rotation ticks, each row followed by its count of ticks:
The counts run from 0 to 774.
[179  95  82 131 117  77 141 131 153 155 148 163 124 120 117 123 162 136
 110 120 164 155 122 101 130  88 165  98 172 118 135 140 115 118  70 134
 151  71  93 149 120 130 141 145 127 149 125 114 132 182 153 144 119 137
 158 153 137 165] -> 429
[146  95 101 119 119 141  97 152 148 126 136 124 137  89 124 139 180 190
 121 118 134 150 126  90  88 136 182  80 131  98 126 157 114 133  45 141
 111  92 116 163 127 121 135 110 134 128 133 116 154 111 104 131 135  95
 148 163 124 143] -> 432
[115 106  79 118 137 107 143 125 149  99 177  75 125  91 167 133  96 167
 167  97 115 141 107 112 136 106 121 137 149 139 106  89 148 111 137 126
 153  77 100 126  99 107  96 115  99 149 145 162 104 122 121 136 153 128
  76 124 144 164] -> 211
[129 121 168 152 135 139 114 136 146 126  71 100 143 106 129 111 169 132
  85 134 165 122 153 118  99 162 133  94  87 101 163 180 128 124 150 107
 100  96 126 165 145 120 122 157 155 124 111 109 140 111 122 185 120 141
 120 193 163 106] -> 288
[ 91 151  90  98  97 107 110 119 126 120 132 108 158 160 163 110 104 126
 133 133 116 134 119 101 106 124 141 129 104 153 112 183 105 165  85 175
 109 150 111 168 121  89 133  80 102 156 145 102 146 130 138  75 139 131
 163 103  82 156] -> 216
[134 134  81 113 111 154 137  99 136 108 137 121  99 122  94 153  93 134
 146 150  56 144  95 140 131 131  82 118 178 132 139  90 138 197 147 125
 117  93 119 136 130 107  79  96  93 160 137 143 136 131 108 102 170 109
 106 126 122 119] -> 38
[120 121 121  85 150 117 113 151 169  85 134  97 165  80 151 115 105 168
 156 158 100 157  94 153 111 136 129 137  95 110  95 136 115 112 141 125
 106 139 107 131 155 149 109  89  90 105  80 168 143  76 114 105 110 122
 118 120 120 124] -> 307
[133 122 144 134 128 122 128 141 165 106 119 151 132 105 128 156  67 163
 179  94  80 116 140 100 118  88 171  98 168 141 126  98  37 145 150 130
 154  87 109 137 142 124 143 131 144 104 145 159 105 141 150 109 146 137
 111 116 135 148] -> 369
[104 120 157 116 139 125 154 142 170 101 158 136 104 166 126 172 130 156
 108  94  75 141 128  79 105 114 170  70 193 107 130 119 156 125 112 124
 145  86 138 156  93 114 115 134 174 130 132 116 103 129 166 123 127 132
  84 130 130 111] -> 543
[133 110 121 125 143  72 148 170 178  76 105  97 102  73 134 161 158 127
 121  89 133 115 154  89  92 105  97 115 112  97 172 140 104 152 100 107
 138  90 114 166 126 100 117 110 114 110 124 164 134 142 126 149 150 158
 139 112 153  97] -> 528
[162 102 122 132 114 163 115 135 158 163 109 137 131 134 110 118 125 183
 151 125 142 151 116 119 133 109 171  56 135  86 101 126 162  94  67 113
 120 109 125 125 153 167 143 150 141 129 129 129 148 113 152 156  97  89
 116 167 108 161] -> 146
[103 123 160 114 161 133 126 196 155  87 131  97 149  57 153 152 130 180
 145 108 110 114 108 133 107 112 147 177  95 135 105 107  98  81 159 137
 125 122 131 126 105 119 140 112 119  84 106 155 110  97 108  97 124 122
 117 102 138 120] -> 767
[150 120 136 141 145 175 123 176 108 149 142 151 145 139 122 126 114 134
 127 120 131 119  78 148 139 110 186 177 116 134 115  89 131  96 120 131
 118 124 161  77  70 106 142 174 148 131 118 103 127 154 134  65 130  95
 123 114  95 154] -> 364
[137 136 110  84 116  92 150 121 101 111 104 132 112 106  88 156 142 104
 131 145  87 146 110 166 108 112  25 151 167 137 135 119 132 177 153 134
 104 139 114 164 119 126 111 116 105 115 101 127 147 117 114 120 141 133
 142  94 120  75] -> 439
[160 128 107 110 106 128 125 104 113  83 102 130 110 118  97 145  94 114
 167 111  71 124  78 137 136  96  88 129 147 155 133  94  72 208 159 159
 141 123 101 129 116 100 103 149 110 120  98 140 139 124 100 107 162  89
 124 122 109 147] -> 741
[109 177 163 127 107 152 110 152 117 113 103 109 175 176 168  82 111  95
 159 119 112 129 117 146 122 131 167 140  88 144 103 154  89 144 123 169
 127 180 138 115 123 122 152 133 149 117 119  82 128  90 143  78 126 114
 156 105 103 157] -> 89
[162 133 121 136 116  94 112  89  94 151 134 138 103 109  84 119 120  81
 164 167 161 145 139 170 147 144  45 166 138 148 163 119 126 164 164 108
 128 119 110 112 176 150 111 148 101 141 151 139 101 161 129 144 140 159
 160 132 160 125] -> 9
[154 118  81 103 132 104 163 150 132 105 191 133 121 131 141 116 131 109
 131 141 110 169  82 148 103 131 141 171 179 128 143  93 107 142 105 106
 126  87 134 101  86 113 103 133 122 168 137 146 107 169 147  66 164 141
 144  76 133 111] -> 124
[110  93 131  84 139 149 144 141 139 126  88 170 139 121 131 144 151 146
  65 146 103 120 108 121 105 162 150 138  91 114 133  93 121  90 153 141
  96 163 156 125  82  98 142 118 159 120 130 156 183 115  97 118 121 122
 146 109 107  68] -> 349
[194 129 121 134 157  82 162 143 153 136 133 162 111 136 103 112 153  68
 136 138 132 126 130 145 141 112 156 149 153 133 161  94  70 136 147  97
 159 109 119  77 125 136 113 179 119 104 102 146 103 162 129 115 150 131
 137 106 152 146] -> 555
[114 125 158 118 137 126 135 148 175 102 125 113 122 168 132 141 100 158
 118 100  86 125 121  68 113 103 170  41 131  97 118 154 161 124  94 122
 126 119 120 157 118 124 103 148 148 117  94 114 131 104 160 136 115 115
  70 150 101 134] -> 545
[157 156 122 145 142 158 128 128 140 126  92  93 127  71 107 134 141 124
 170 125 109 103 150 161 140 129 100 142 128 137 145  78  91 157 176 119
 149 107 125  93 155 132 102 123  88  96 132 148 109  80  70 135 164  99
 107 132 172 141] -> 467
[115 110  88 120 150 133 141 139 156 105 173  76 127  72 172 137 117 170
 167  99 128 148 112 127 133 111 140 145 174 136  95  82 155  88 138 126
 150  77 123 114  96 117  99 105 117 149 145 157 104 125 118 125 153 126
  79 122 156 154] -> 210
[109 119 120 116 129 129 109 151 171 114 103 147 170 112 151 111 112 156
  67 165 125 121 110 124 108 163 193 112  93 108 142 189  81 127 157 119
  91 109 110 166 147 105 122 108 127 135  95 130 155 130 123 112 106 144
 124 167 112 122] -> 590
[134  68 135 121 124 180 104 109 155 118 114 149 134  82 152 130  83 191
 159 127 127 165  89 161 136 130 175 121 131 108  90  98 141  73 128 155
 141 118 120 108 144 155 154  99 150 125 135 160 152 105 138 139  99  97
 130 169 131 144] -> 608
[132 137 155 144 180 124 160 168 195  96 117 117  96 109 140 161 110 124
 153  93 102 106 135 137 147  86 147 132 135 109 128  73 141  93 145 115
 183 126 141  96 131 127 114 124 100  87 114 179  99 117 135 120 128 120
  92 104 133 134] -> 640
[179 155 157 133 162 110 140 165 127 115 135 145 112 139 101 115 156  69
 154 142 109 134 109 163 123 116 138 165 126 135 148  86  88 151 130 121
 153 145 136  65 123 146 114 167 118  93  93 124  94 122 122  87 151 108
 158  78 140 136] -> 553
[159 177 107 151 131  99 123 106 122 138 144 121 133 168 122 103 155  67
 143 132 131 103 144 114 153 138 157 134 131 165 145 139  91 175 141 153
 164 111  92 108 135 111 108 152  96 144 129  91  96 133 101 111 166 110
 142 128 138 209] -> 185
[114 122 194 161 142 182 116 149 132 126 105 146 114 116 142 136 134  92
 110 139 148 133 127 201 128 144 137 191 109 105 156 112 155 108 150 137
 154 144 177  91 132 125 160 110 157 135 148 126 119 136 156  99 105 142
 166 127 151  82] -> 508
[143 116 110 114 120  67 124  91 135  70 121 103 114 115 159 125 134  90
 169  84 134 132 116 114 137  91  84 146 111 156 126 143 111 179 121 190
 170 139  75 149 125 105 125 120 103 120  90 133 141 129 131 147 134 122
 163 122 132 160] -> 614
[163  75 105  96 116 112 135 138 129 106 105 156 136 102 147 103 123 137
 155 129 132 177  88 163  97 117 123 159 133 124 112  88  76 116  92 139
 123 142 131 112 101 146 162 130 158 117 126 158 160 145 159 107 123 142
 189  80 120  96] -> 523
[136  96 137 116 148 111 128 137  93 155 158 173  85 141  86 155 119 127
  93 159 125 131 100 130 131 136  94 175 128 118 144  79 184  99 120  99
  97 156 153  88 100 119 119 160 124 147 157 149 118 170 119 106 131 140
 134  78  90  94] -> 538
[ 99 116 157 109 137 126 133 138 129 105 111  90 148  70 147 163 102 173
 158  89 111 139 116 155 130  88  63 152 160 153  93 107 149  97 188 146
 143 109 109 160 105 143 135 134 144 104 114 136 115  89 144 157 116 145
  87 132 148 117] -> 482
[175 136 108 158 128 109 141 160 157 177 115 149 132 122  94 132 152 129
 117 138 147 120 153 111 129 113 170  93 176 114 166 144  71 147 118  99
 122  49 113 154 138 130 127 170 126 129 141 113 118 176 147 132 137 149
 123 157 140 157] -> 558
[106  96 107  94 118 130 121 125 167 131  92 149 144 119 123 140 130 181
  62 160 112 137 122 106 106 158 136  78 118  90 138 167 155 114 112 123
  84 112 125 183 137 113 122  95 131 144 128 139 185 128 131 150 100 137
 123 165  98  93] -> 719
[167 124 138 153 148 121 135 165 144 124 101 142 136  78 143 111 112  93
 126 138 156 107 115 174 135  99 148 187 107 134 158  98  56 116 174  95
 137 105 128  97 140 122 143 161 122 106 117 170 107 166 149  95 127 170
 150 112 146 127] -> 94
[ 92 122 153 126 134 108 113 128 149 102 141 101 130 143 144 149  46 160
 140  87  94 101 117  68 136  89 149  89 126 146 114 132 141 121 160 132
 137 106  96 149 118 100 109 152 132 134 124 133 103 130 153 130 133 129
  63 139 101 182] -> 84
[153  95 118 119 126  97 149 172 151  73 105 109 110  62 137 151 152 138
 127  91 127 143 124 135  84  90 102 147 145 119 156 115  76 151 117 128
 141  81 133 149  96 106 143 134 141 115 111 156 140 155 149 124 139 153
 160 110 159  78] -> 526
[128 112 192 116 154  59 134 118 108 109 135 152 117 128 119 147 179 101
  75 108 142 118 134 114 115 140 106 141 141 147 145 157 142 122 174 142
 144 123  86 141 106 117 133 170 177 115 100 109  96 152 137 177 122 158
 137 143 161 115] -> 571
